128 stands for zero in the data rows.
Every row has a hidden score from 0 to 30. What is each row's score? 15 is about the middle. The score is a weighted sum of the row's numbers plus the product of two more (or one squared), each taken from its middle value.
ndarray[135 134 135 169 108 112 118 172 149 114 144 104 108 132 143  87 111 131 130 147 141 119 153
        109] >> 12
ndarray[152 147 109 105 107 113 106  90 142  84 135 110 104  75 144 120 108 146 111  87  87 132 159
        105] >> 12
ndarray[120 137 142 162 120 116 138 157 132 134 129 118 120 153 123 127 138 122 127 156 148 127 120
        123] >> 14
ndarray[106 145 126 109 129 120 153 130 112 139 147 130 124 148 109 156 159 113 126 133 132 141 101
        132] >> 13
ndarray[122 137 142 162 119 116 144 158 131 124 140 117 116 152 125 125 133 126 121 146 145 129 165
        120] >> 7
ndarray[134 145 109 101 113 118 104 101 130 100 146 116 107  76 146 125 133 255 120  90  84 138 137
        108] >> 28
ndarray[146 146 106 109 104 115 121  90 127  79 129 112 103  70 150   0 121 146 118  71  77 143 151
        109] >> 26
ndarray[107 139 140 136 128 117 149 163 122 141 139 122 120 161 114 141 145 116 130 158 148 131 102
        131] >> 14
ndarray[139  46 139 115 200 172 118 101 108 206  44 211 203 148 132 120 110 127 113 144 151 134 144
        214] >> 19
ndarray[142 145 102  98 109 117 102  98 134 101 137 116 105  87 139 138 124 139 115  92  93 142 141
        108] >> 14
ndarray[101 140 137 138 125 120 155 159 120 141 139 125 125 164 110 143 151 112 130 154 154 135 101
        136] >> 13
ndarray[159 143 109 167  99 117 102  93 154  88 141 110 102  70 138 133 127 153 129  61  77 144 157
        103] >> 11
ndarray[108 139 137 141 125 118 155 157 125 142 140 123 123 161 106 137 148 115 119 148 149 133 102
        129] >> 18
ndarray[112 144 113 104 123 118 145 127 117 130 146 128 120 127 113 148 158 118 131 125 119 139 107
        128] >> 13
ndarray[144 149 106  95 107 115 104 100 138  96 148 116 105  73 131 127 125 132 120  80  75 139 157
        105] >> 12
ndarray[112 136 137 147 120 118 147 160 135 135 139 120 119 159 117 127 142 120 132 149 147 131 118
        126] >> 16
ndarray[148 134 151 187 104 108 120 163 143 111 133 103 110 130 134  86 114 144 113 129 137 125 158
        106] >> 17
ndarray[158 151 100  96  92 115  93  74 140  68 142 112  96  44 157 114  65 158 116  40  56 142 159
         90] >> 14
ndarray[113  83 142 112 176 154 142 119 100 180  79 183 178 162 193 138  93 116 127 141 160 141 110
        186] >> 18
ndarray[131  45 133 117 196 184 113  83 112 198  36 219 216 147 131 124 110 130 114 144 158 140 130
        214] >> 22
ndarray[124  66 141 110 182 161 130 103 108 190  68 197 187 152 133 128 129 119 122 148 159 141 124
        195] >> 18
ndarray[128 145 111 101 115 113 120 104 128 117 145 120 110 102 127 142 143 132 125  96  99 143 115
        117] >> 16
ndarray[136  55 144 119 195 175 113  92 109 196  48 213 209 151 136 127 113 130 117 151 169 138 126
        209] >> 22
ndarray[148  56 152 104 200 255 106  71 120  92 122  89 187 134 119 142  60 134 230 137 163   0 161
         93] >> 18
ndarray[149 131 145 190 104 111 125 159 160 117 139 103 106 127 140  97 113 137 123 136 139 122 150
        109] >> 17
ndarray[113  91 145 111 170 151 141 115 103 179  92 176 172 167 116 144 149 108 127 152 157 140 108
        181] >> 17
ndarray[147 145  98 108 110 116 107 108 131  94 143 116 106  78 143 119 112 134 120  90  73 141 150
         62] >> 15
ndarray[107  90 141 110 174 155 144 117 109 181  86 179 172 167 120 150 140 109 129 155 159 138 111
        182] >> 13
ndarray[141 144 110 107 110 115 118 107 135 106 134 120 112  93 132 132 131 128 127  90  92 136 128
        119] >> 17
ndarray[155 147  89 103  99 114  97  75 138  79 127 110  99  66 159 118 102 155 117  78  70 144 152
         99] >> 11
ndarray[107 150 121 109 127 120 149 126 117 136 146 130 122 140 109 132 159 113 132 127 130 141  96
        131] >> 15
ndarray[112  95 140 113 170 150 146 120 105 182  93 176 170 168 110 147 144 115 126 156 161 138 103
        180] >> 16
ndarray[168 127 150 201  89 110  92 163 171 102 144  95 106 111 164  53  72 145 115 128 142 109 173
         96] >> 20
ndarray[255  54 145 109 195 173 125  99  99 198  48 214 203 150 143 126 117 144 124 157 155 140 134
        204] >> 27
ndarray[123  96 135 106 178 206 136 104 115 126 125 106 162 152 104 159 111 127 192 150 162  34 118
        115] >> 20
ndarray[132 139  82 164 117 115 138 156 137 132 139 117 118 144 127 112 132 124 119 144 150 126 131
        121] >> 12
ndarray[ 83 144 117 102 129 118 153 124 117 132 145 128 119 139 110 155 156 115 129 125 119 141 100
        129] >> 11
ndarray[154 138 145 187  99 107 114 181 149 100 140 101 103 119 156  82  95 158 111 135 134 121 161
        100] >> 15
ndarray[109 100 133 110 166 147 152 124 101 181  98 172 164 168 114 150 151 108 124 154 159 141 102
        175] >> 15
ndarray[136  36 143 113 202 182 119  95 110 210  36 222 218 147 142 119 101 137 115 142 169 138 144
        214] >> 21
ndarray[119 146 114 111 122 116 136 108 116 121 146 124 118 119 126 136 137 115 133 114 105 138 112
        117] >> 12
ndarray[115 136 137 144 122 117 138 157 122 131 140 118 120 158 121 130 135 119 126 160 145 128 115
        123] >> 13
ndarray[132 137 141 164 109 111 131 165 135 126 130 110 115 138 128 113  61 123 122 143 139 126 139
        113] >> 10
ndarray[112 144 119 106 125 118 140 123 121 127 138 126 120 132 115 148 155 119 128 115 113 141 109
        125] >> 15
ndarray[162 145  94 103  97 110  92  75 141  79 129 110 102  43 160 115 101 167 119  29  67 134 157
         64] >> 22
ndarray[123 144 110 105 118 122 134 111 122 118 140 123 116 109 124 133 144 126 135 116 108 141 126
        120] >> 9
ndarray[132 139 141 164 113 119 137 159 135 127 141 112 113 141 132 112 131 126 124 152 145 130 185
        121] >> 3
ndarray[104 139 139 133 128 120 155 154 122 143 142 125 124 169 104 145 151 110 127 154 152 134 101
        133] >> 16
ndarray[159 135 129 202  98 110 101 176 172 109 137  98 108 117 165  83 100 156 116 135 125 124 147
         99] >> 18
ndarray[136  62 143 122 188 170 116 113 102 198  55 206 199 155 133 123 122 124 116 150 160 135 126
        206] >> 23
ndarray[124 145 116 103 121 115 134 107 123 118 143 124 116 116 121 147 145 121 123 109 107 139 119
        123] >> 13
ndarray[114 143 120 103 126 120 153 119 120 131 142 131 121 137 108 146 154 116 126 126 124 137 107
        130] >> 15
ndarray[118 138 139 148 118 117 145 155 134 132 147 116 152 151 120 121 131 126 129 148 149 128 116
        125] >> 18
ndarray[126  61 134 109 189 170 132 101 111 194  57 203 197 153 130 127 121 127 114 146 159 138 123
        203] >> 20
ndarray[117 106 133 105 169 185 144 111 117 126 130 113 157 159 106 164 132 117 178 146 156  58 113
        123] >> 19
ndarray[129  49 143 116 203 182 110  89 116 205  39 216 210 147 145 123 113 132 118 148 166 139 132
        214] >> 19
ndarray[113 143 116 104 126 120 141 121 115 125 149 129 120 132 113 147 150 121 134 121 118 141 109
        125] >> 12
ndarray[105 139 135 141 127 119 155 155 124 144 146 154 122 165 113 143 152 107 119 151 153 133 104
        132] >> 19
ndarray[117 136 134 161 115 115 129 161 129 126 143 113 118 147 132 115 121 122 130 184 147 128 113
        120] >> 9
ndarray[122 142 115 101 119 118 137 121 119 118 147 125 115 131 118 142 143 112 137 115 112 138 113
        122] >> 15
ndarray[116 145 116 118 123 119 142 124 122 132 147 124 120 125 117 153 157 118 133 116 122 138 108
        125] >> 13
ndarray[135  40 142 118 201 183 119  88 111 205  30 221 214 148 142 111  97 131 117 130 161 142 139
        215] >> 21
ndarray[108 144 123 108 131 118 152 129 110 139 146 129 123 145 108 156 157 110 134 135 133 141  97
        131] >> 12
ndarray[105 138 143 136 127 119 157 155 121 143 140 125 122 161 111 140 151 111 127 154 153 134  97
        130] >> 16
ndarray[158 134 148 194  95 110 107 171 155 111 130  96 109 125 158  71  89 140 112 139 142 120 167
        104] >> 16
ndarray[169 141 145 210  95 108  98 170 172  87 126  96  98 117 167  66  85 147 123 130 145 113 166
         92] >> 19
ndarray[119 143 118 103 118 116 131 115 123 128 144 125 117 119 119 145 136 115 123 111 111 141 112
        120] >> 15
ndarray[123 143 114 101 121 115 134 117 124 121 142 127 117 112 126 144 148 121 134 114 106 139 108
        120] >> 15
ndarray[139  41 133 108 201 182 122  91 107 203  27 217 209 144 151 111 110 137 119 147 167 136 140
        215] >> 20
ndarray[115 139 144 153 119 118 141  78 132 134 139 120 118 153 116 117  71 121 121 155 149 132 116
        125] >> 10
ndarray[107 144 120 108 128 119 144 128 113 136 145 127 121 141 105 151 156 114 136 125 124 141 105
        127] >> 13
ndarray[160 129 138 223  95 107 105 163 157  93 133  96 101 115 237  69  89 151 109 149 128 120 169
        100] >> 13
ndarray[110 140 138 138 124 118 152 154 128 141 142 125 123 158  92 137 150 113 128 150 152 134 105
        129] >> 18
ndarray[145 145 103  93  61 118 107  86 135  94 142 119 104  75 129 123 116 143 122  78  82 139 144
        107] >> 21
ndarray[108 139 138 139 126 118 147 154 122 146 141 125 122 126 112 138 150 108 127 152 151 136 102
        131] >> 11
ndarray[105 140 136 138 127 118 157 157 121 141 139 124 124 162 105 142 152 109 130 151 149 132  99
        130] >> 16
ndarray[148 145  98 105 105 109 107 105 135 106 136 112 107  80 131 128 125 142 129  69  74 137 140
        110] >> 17
ndarray[149 151 100 112 104 107  83  73 148  70 125 111  93  48 158 112  94  81 129  62  64 142 162
         89] >> 10
ndarray[108  87 141 109 175 154 140 118 111 181  82 181 178 169 116 145 142 115 130 157 161 144 109
        182] >> 15
ndarray[120  63 145 114 187 167 123 107 104 191  54 200 193 148 124 129 120 122 116 152 150 139 123
        199] >> 19
ndarray[104  82 139 109 176 157 140 113 105 192  79 184 178 155 118 139 138 116 123 143 156 140 112
        189] >> 17
ndarray[118 145 120 110 107 120 142 121 122 125 143 123 119 125 110 146 149 125 134 119 115 140 111
        122] >> 15
ndarray[147 148 107  99 107 116 101 102 136  97 137 114 102  72 146 128 124 143 121  88  89 143 153
        108] >> 10
ndarray[113  84 146 110 176 154 139 117 109 182  84 186 174 164 119 145 142 114 127 153 164 139 110
        181] >> 17
ndarray[110 144 122 106 125 116 148 125 118 129 140 145 120 133 109 158 153 113 134 126 121 140 104
        129] >> 13
ndarray[137 133 148 189 108 114 115 168 146 111 128 105 109 130 142  79 105 144 127 143 148 122 141
        109] >> 16
ndarray[138 134 140 176 109  67 125 174 142 120 138 112 112 134 139 113 107 126 122 140 148 120 144
        116] >> 13
ndarray[149 134 141 177 102 109 118 171 152 110 132 106 107 130 146  89 103 143 109 137 134 119 152
        106] >> 19
ndarray[116 147 119 101 122 116 139 124 126 125 144 124 117 133 118 149 149 116 132 114 118 141 112
        123] >> 15
ndarray[165  49 147 109 203 255 106  59 129  84 104  82 194 129 126 144  57 151 246 127 150   0 185
        139] >> 10
ndarray[108 145 119 102 129 118 142 126 119 135 141 127 122 143 111 156 155 110 131 130 125 141 102
        130] >> 13
ndarray[123 135 142 175 104 114 125 173 150 116 144 108 112 141 134 109 112 127 119 153 142 123 130
        116] >> 15
ndarray[139 140 145 181 104 114 127 173 157 115 141 105 110 132 143 105 103 142 118 154 132 126 146
        106] >> 12
ndarray[135 144 107 103 108 114 117 104 118 104 145 117 109  94 128 144 136 140 111  92  88 137 126
        113] >> 20
ndarray[136  79 146 101 191 235 124  99 118  97 120  97 173 142 109 153  94 135 204 144 162   0 145
        108] >> 22
ndarray[103 104 137 113 164 144 151 128 107 176 103 169 162 169 109 151 153 109 121 153 158 139 151
        173] >> 6
ndarray[128 149 110 103 109 115 116 111 128 107 140 114 108  87 138 140 126 139 125  95  93 136 131
        112] >> 13
ndarray[111 114 137 109 163 170 151 126 114 139 133 120 152 164  94 166 148 110 167 154 162  78 101
        127] >> 20
ndarray[123  99 144 103 174 205 132 106 106 120 117 106 165 154 105 163 124 120 184 145 163  34 124
        121] >> 21
ndarray[108 136 141 146 126 116 148 153 128 138 140 122 118 159 118 133 142 109 134 153 155 133 102
        129] >> 15
ndarray[148 136 157 203  89 113 112 164 154 100 129  97 104 115 152  72  90 147 114 142 127 113 176
        104] >> 12
ndarray[108 141 136 142 125 117 151 155 123 143 145 122 123 156 117 136 153 112 128 154 150 134 101
        132] >> 13
ndarray[115 140 137 151 123 115 149 157 128 137 142 120 120 163 121 131 142 117 126 156 155 130 111
        124] >> 14
ndarray[114 137 143 145 121 117 149 156 126 136 135 122 120 156 121 136 144 112 129 158 144 132 112
        127] >> 13
ndarray[108 143 125 109 127 120 148 124 111 134 142 128 122 139 109 152 156 111 129 128 121 141 102
        130] >> 13
ndarray[145  64 134  94 204 255  99  70 134  95 107  80 191 126 115 157  77 131 223 147 164   0 149
         94] >> 18
ndarray[105 100 136 111 166 147 155 126 106 177 103 171 166 167 112 149 150 110 125 152 157 138 107
        175] >> 14
ndarray[115 144 119 106 126 117 139 117 121 124 145 122 118 123 121 145 149 123 129 116 119 140 115
        124] >> 12
ndarray[113 138 142 141 126 118 152 154 123 141 145 123 123 163 110 137 143 110 131 154 153 134 103
        130] >> 15
ndarray[130 145 113 102 122 117 133 117 116 119 142 124 114 112 123 141 142 127 121 106 114 141 115
        123] >> 16
ndarray[103 103 138 113 162 143 156 123 108 178 100 168 163 172 109 154 149 108 133 153 158 140  94
        173] >> 15
ndarray[148 137 149 190  97 109 120 161 157 104 139 100 106 122 151  81  92 160 106 142 137 118 166
        106] >> 13
ndarray[109 139 140 144 126 116 149 158 128 140 145 123 123 159 110 138 146 116 133 149 155 132 104
        129] >> 15
ndarray[121 140 108 102 119 116 124 116 121 122 144 125 114 118 130 146 145 123 126 110 110 138 122
        122] >> 14
ndarray[111 136 145 151 120 117 140 158 129 138 138 114 116 154 120  68 134 122 126 231 144 131 116
        122] >> 7
ndarray[125 147 110 104 119 114  81 112 127 122 140 123 114 117 118 145 142 124 132 112 107 138 122
        118] >> 16
ndarray[137 145 104  99 115 116 134 109 128 106 141 123 110 109 132 140 129 127 137  95 104 136 125
        119] >> 13
ndarray[147 136 134 189 101 106 101 173 143 109 133 102 108 137 152  75 112 148 115 149 140 122 148
        107] >> 18
ndarray[128 136 138 158 117 113 130 166 139 131 143 120 117 147 129 118 132 116 123 145 148 131 124
        124] >> 16
ndarray[102 117 136 107 161 171 154 125 116 136 137 121 148 169  96 162 147 108 165 155 160  83  99
        129] >> 19
ndarray[165 143 116 107 123 118 147 125 118 130 143 128 121 133 114 154 153 115 127 125 125 139 103
        127] >> 20
ndarray[133 137 135 164 115 116 134 165 139 128 134 114 114 144 140 109 122 128 121 152 149 125 121
        120] >> 16
ndarray[116 145 123 109 122 118 135 122 119 129 140 128 116 131 108 146 154 119 126 119 121 142 107
        124] >> 17
ndarray[110 141 143 148 122 117 150 158 127 138 148 124 120 153 117 131 145 121 129 152 152 135 102
        127] >> 14
ndarray[136  20 132 109 216 189  94  81 110 208   0 234 231 134 164  96  91 151 111 142 163 134 156
        230] >> 29
ndarray[109 140 140 148 122 151 144 161 130 134 143 121 119 156 122 132 139 120 127 156 149 129 111
        127] >> 18
ndarray[123  68 135 118 185 165 134 107 106 194  55 195 190 161 123 134 130 121 119 150 161 134 110
        197] >> 21
ndarray[153 135 140 195 101 112 114 162 160 106 126 101 105 129 149  95 100 133 123 145 127 123 158
        109] >> 14
ndarray[120 145 119 103 123 117 136 115 116 120 141 125 117 116 124 141 143 121 130 107 108 142 111
        120] >> 14
ndarray[120 141 145 153 119 117 139 160 125 131 142 118 119 151 126 126 141 116 124 152 158 132 114
        126] >> 14
ndarray[139  79 149 109 188 237 133  93 120 105 111  99 176 142 116 152 115 133 217 138 165   1 127
        105] >> 26
ndarray[137 148 112 102 110 118 113 217 128 100 141 120 110  92 135 129 133 135 127  83  90 138 135
        115] >> 23
ndarray[113 143 121 106 125 119 145 126 119 131 140 129 120 144 111 154 153 112 129 125 121 141 105
        128] >> 16
ndarray[115 144 113 110 124 119 140 115 117 127 147 126 120 132 116 147 152 120 130 118 117 141 112
        126] >> 12
ndarray[ 35 153 116 100  97 117  96  89 136  84 144 113  98  59 148 129 115 153 123  81  59 140 150
         94] >> 4
ndarray[110 139 143 143 128 119 154 157 125 147 141 124 121 158 109 141 148 114 128 148 149 134 102
        130] >> 16
ndarray[111  82 143 114 175 155 145 116 106 189  86 181 178 159 115 149 141 116 120 145 157 136 107
        187] >> 19
ndarray[144 149 103 105 102 118  77  99 133  91 142 115 106  58 155 111 109 154 133  60  69 137 160
        100] >> 15
ndarray[118 144 118 177 121 118 138 122 124 125 137 126 117 120 115 150 151 120 127 113 120 141 112
        125] >> 9
ndarray[140 147 108  98 107 114 111  91 139 101 148 115 108  76 145 127 133 136 117  82  77 137 125
        108] >> 20
ndarray[134 137 141 183 110 112 126 162 158 114 149 106 109 130 130  91 108 131 125 142 137 126 141
        114] >> 14
ndarray[133 146 114  98 113 117 129 105 124 113 141 124 111  99 130 133 128 138 128 102  86 144 140
        115] >> 9
ndarray[105 138 134 135 128 117 155 155 118 146 146 125 124 165 105 145 151 110 127 155 151 133  95
        131] >> 16
ndarray[138 147 105 109 105 107 101  99 134  89 133 116 109  83 142 125 116 146 118  85  84 138 150
        108] >> 13
ndarray[135 134 149 185 102 109 113 159 143 114 136 103 108 127 142 100 108 131 125 141 216 123 145
        107] >> 13
ndarray[114 137 138 149 122 117 151 158 130 135 144 119 118 154 121 129 131 116 128 153 152 130 114
        119] >> 14
ndarray[112 148 119 107 119 119 137 121 124 120 146 125 115 126 115 147 149 117 126 110 114 137 113
        122] >> 15
ndarray[105 139 143 144 124 119 155 158 122 143 144 136 123 168 113 138 149 116 134 152 149 132 107
        130] >> 15
ndarray[112 138 135 159 117 115 136 161 134 131 143 117 116 158 123 127 131 117 121 150 141 133 113
        121] >> 16
ndarray[113 139 137 157 120 116 140 156 129 132 147 119 118 154 125 150 136 121 125 145 140 125 121
        124] >> 11
ndarray[137 148 113  92 109 115 102  91 132  92 138 114 104  83 140 126 119 146 131  90  99 137 138
        105] >> 13
ndarray[132 147 111 103 115 121 124 109 128 119 137 121 127 104 125 136 141 130 127 103 104 141 126
        116] >> 14
ndarray[114 146 123 105 125 119 145 129 123 135 145 127 122 137 113 153 151 115 131 130 120 141 101
        129] >> 14
ndarray[143 136 153 182 101 114 119 170 153 114 132 103 110 144 146  93 103 128 130 144 134 123 151
        106] >> 18
ndarray[109 145 117 108 127 118 146 125 119 126 144 128 120 131 113 151 156 119 129 117 121 141 110
        125] >> 13
ndarray[121  99 119 102 112 114 220 105 125 101 140 117 110  95 129 126 130 140 132 101  85 141 141
        110] >> 10
ndarray[127 134 140 165 112 114 130 159 146 128 135 113 116 145 125 122 122 124 124 152 144 131 129
        120] >> 15
ndarray[128 137 136 160 115 116 139 158 138 125 143 119 116 149 120 118 134 124 123 148 147 130 119
        122] >> 17
ndarray[132 135 141 169 106 112 126 167 143 117 133 107 109 143 141 107 113 131 125 139 127 119 137
         94] >> 20
ndarray[136 145 110  92 107 111 110 105 135  95 145 116 108  87 126 126 124 131 126  89  91 138 147
        109] >> 13
ndarray[123 139 135 159 116 113 143 160 132 132 140 120 118 149 123 126 143 124 123 145 149 128 116
        120] >> 17
ndarray[124 145 114 103 116 120 125 111 122 111 140 123 113 115 125 128 144 131 121  97 101 132 138
        115] >> 16
ndarray[159 133 140 199  90 114  98 162 170 103 146 101 101 114 175  79  84 157 118 139 125 119 168
        103] >> 13
ndarray[135 135 143 161 114 114 135 165 137 128 139 114 115 144 132 101 128 129 128 146 142 127 121
        119] >> 18
ndarray[152  10 159 122 218 197  96  78  95 222   0 246 236 137 162  99  90  71 124 138 153 134 159
        235] >> 22
ndarray[143 210 140 187 104 112 119 172 146 118 139 107 106 125 154  88 111 138 114 142 141 118 158
        114] >> 3
ndarray[156 133 146 214  87 106 113 164 163  96 139  96 103 119 152  60  85 144 101 123 134 121 178
         94] >> 18
ndarray[117 136 142 155 117 113 144 160 128 138 143 117 115 153 118 126 136 120 133 152 151 129 118
        124] >> 13
ndarray[158 147 108 100  95 113  76  81 149  74 124 110  98  57 159 103 101 142 126  62  54 136 163
         94] >> 17
ndarray[111 146 120  95 129 120 147 130 119 138 146 129 121 147 109 154 161 112 130 128 122 139 100
        130] >> 17
ndarray[138 145 112 111 115 120 119 102 128 106 145 119 110  92 125 135 144 143 120 100  92 138  83
        119] >> 28
ndarray[109  96 139 113 167 151 151 123 108 152  94 175 167 167 112 146 149 112 125 151 155 138 103
        176] >> 18
ndarray[129 142 116  98 118 119 131 117 124 116 140 121 115 114 124 150 139 125 126 105 108 140 123
        120] >> 14
ndarray[119 143 115 102 123 118 145 123 119 131 147 126 119 132 115 154 150 113 125 120 120 139 107
        127] >> 15
ndarray[109 138 143 147 121 116 146 152 131 136 143 121 121 160 110 133 145 117 129 148 150 131 113
        126] >> 16
ndarray[144 152 100  93 107 114 106  95 127  93 141 114 106  86 144 132 113 133 123  89  82 144 144
        103] >> 10
ndarray[148 142 149 185 102 114 133 173 141 106 135 102 116 134 146  88 104 146 119 143 153 120 145
        103] >> 15
ndarray[145 140 135 178 104 110 123 169 142 111 142 105 110 123 133  94 108 136 125 138 146 118 156
        108] >> 11
ndarray[117 142 105 103 116 118 126 114 129 108 136 118 112 100 131 135 134 126 120 101 100 144 131
        118] >> 11
ndarray[129 146 108 104 114 119 124 107 127 110 142 118 110 109 127 133 120 139 119  89 102 137 119
        110] >> 18
ndarray[122 137 136 156 115 111 143 152 127 139 137 113 116 158 116 122 133 130 124 153 147 132 127
        123] >> 13
ndarray[150 150  96  95  99 112  89  87 147  80 142 116  97  44 154 120 111 157 114  65  75 143 151
        101] >> 15
ndarray[138  38 218 107 206 184 114  94 111 203  28 219 213 149 140 112 101 132 122 143 161 143 136
        217] >> 24
ndarray[107  98 136 112 168 147 153 121 107 180  94 172 168 169 109 143 148 109 125 157 154 139 100
        177] >> 16
ndarray[154 135 155 188  89 104 120 163 150 111 126 101 104 127 152  73  73 141 103 152 137 117 160
        106] >> 16
ndarray[108 101 137 111 167 145 154 128 102 179 100 171 168 166 118 152 151 116 127 150 155 143 100
        174] >> 16
ndarray[129  61 145 111 194 174 124 100 110 200  46 202 200 149 130 119 121 133 108 154 162 133 130
        206] >> 21
ndarray[103 143 122 108 128 120 151 130 117 136 143 129 122 150 109 157 158 107 129 132 129 140 102
        130] >> 14
ndarray[124 132 145 166 112 114 136 166 144 127 137 117 116 147 132 110 121 131 120 148 152 131 132
        119] >> 16
ndarray[120 143 118 109 125 120 141 125 124 128 146 126 120 129 114 156 201 116 134 128 126 140 102
        127] >> 18
ndarray[ 87 139 138 139 150 119 153 154 121 143 141 124 124 163 110 144 154 107 132 155 154 134 100
        133] >> 9
ndarray[137 144 106 104 115 117 113  98 134 110 131 122 115  97 131 130 133 129 118  86  94 144 135
        110] >> 17
ndarray[121 147 116 109 119 117 132 117 116 125 147 123 118 118 113 140 146 130 125 115 108 139 123
        117] >> 13
ndarray[106 137 139 144 125 119 152 156 119 140 143 122 121 157 116 138 149 108 126 160 147 132 106
        130] >> 12
ndarray[160 153  95 101  98 112 106  98 147  77 146 107 102  46 150 115 100 173 109  44  79 140 172
         95] >> 14
ndarray[143 148  94 105 112 113 119  98 125  97 150 118 106  78 126 131 135 139 116  90  82 138 139
        108] >> 14
ndarray[147 150  98  99 103 117  89  96 136  92 145 116 106  70 155 118 108 154 121  75  72 138 151
         99] >> 15
ndarray[117 138 145 160 115 113 137 162 135 127 139 115 118 147 138 109 124 127 128 151 148 128 124
        121] >> 12
ndarray[157  20 147 119 209 195 102  80 119 224  16 238 234 151 154 109  99 148 119 139 154 134 149
        233] >> 26
ndarray[148 134 135 178 103 114 108 162 155 110 134 106 109 145 142  99 109 121 125 145 139 121 147
        109] >> 20
ndarray[119 145 118 104 120 118 143 120 125 127 146 123 117 123 120 150 152 120 128 119 118 142 112
        124] >> 13
ndarray[106 144 124 112 129 120 153 130 112 138 146 129 124 145 112 157 162 108 102 132 129 139  97
        131] >> 18
ndarray[122  69 137 111 182 161 125 111 106 191  48 196 191 151 130 134 130 126 123 151 163 137 120
        192] >> 19
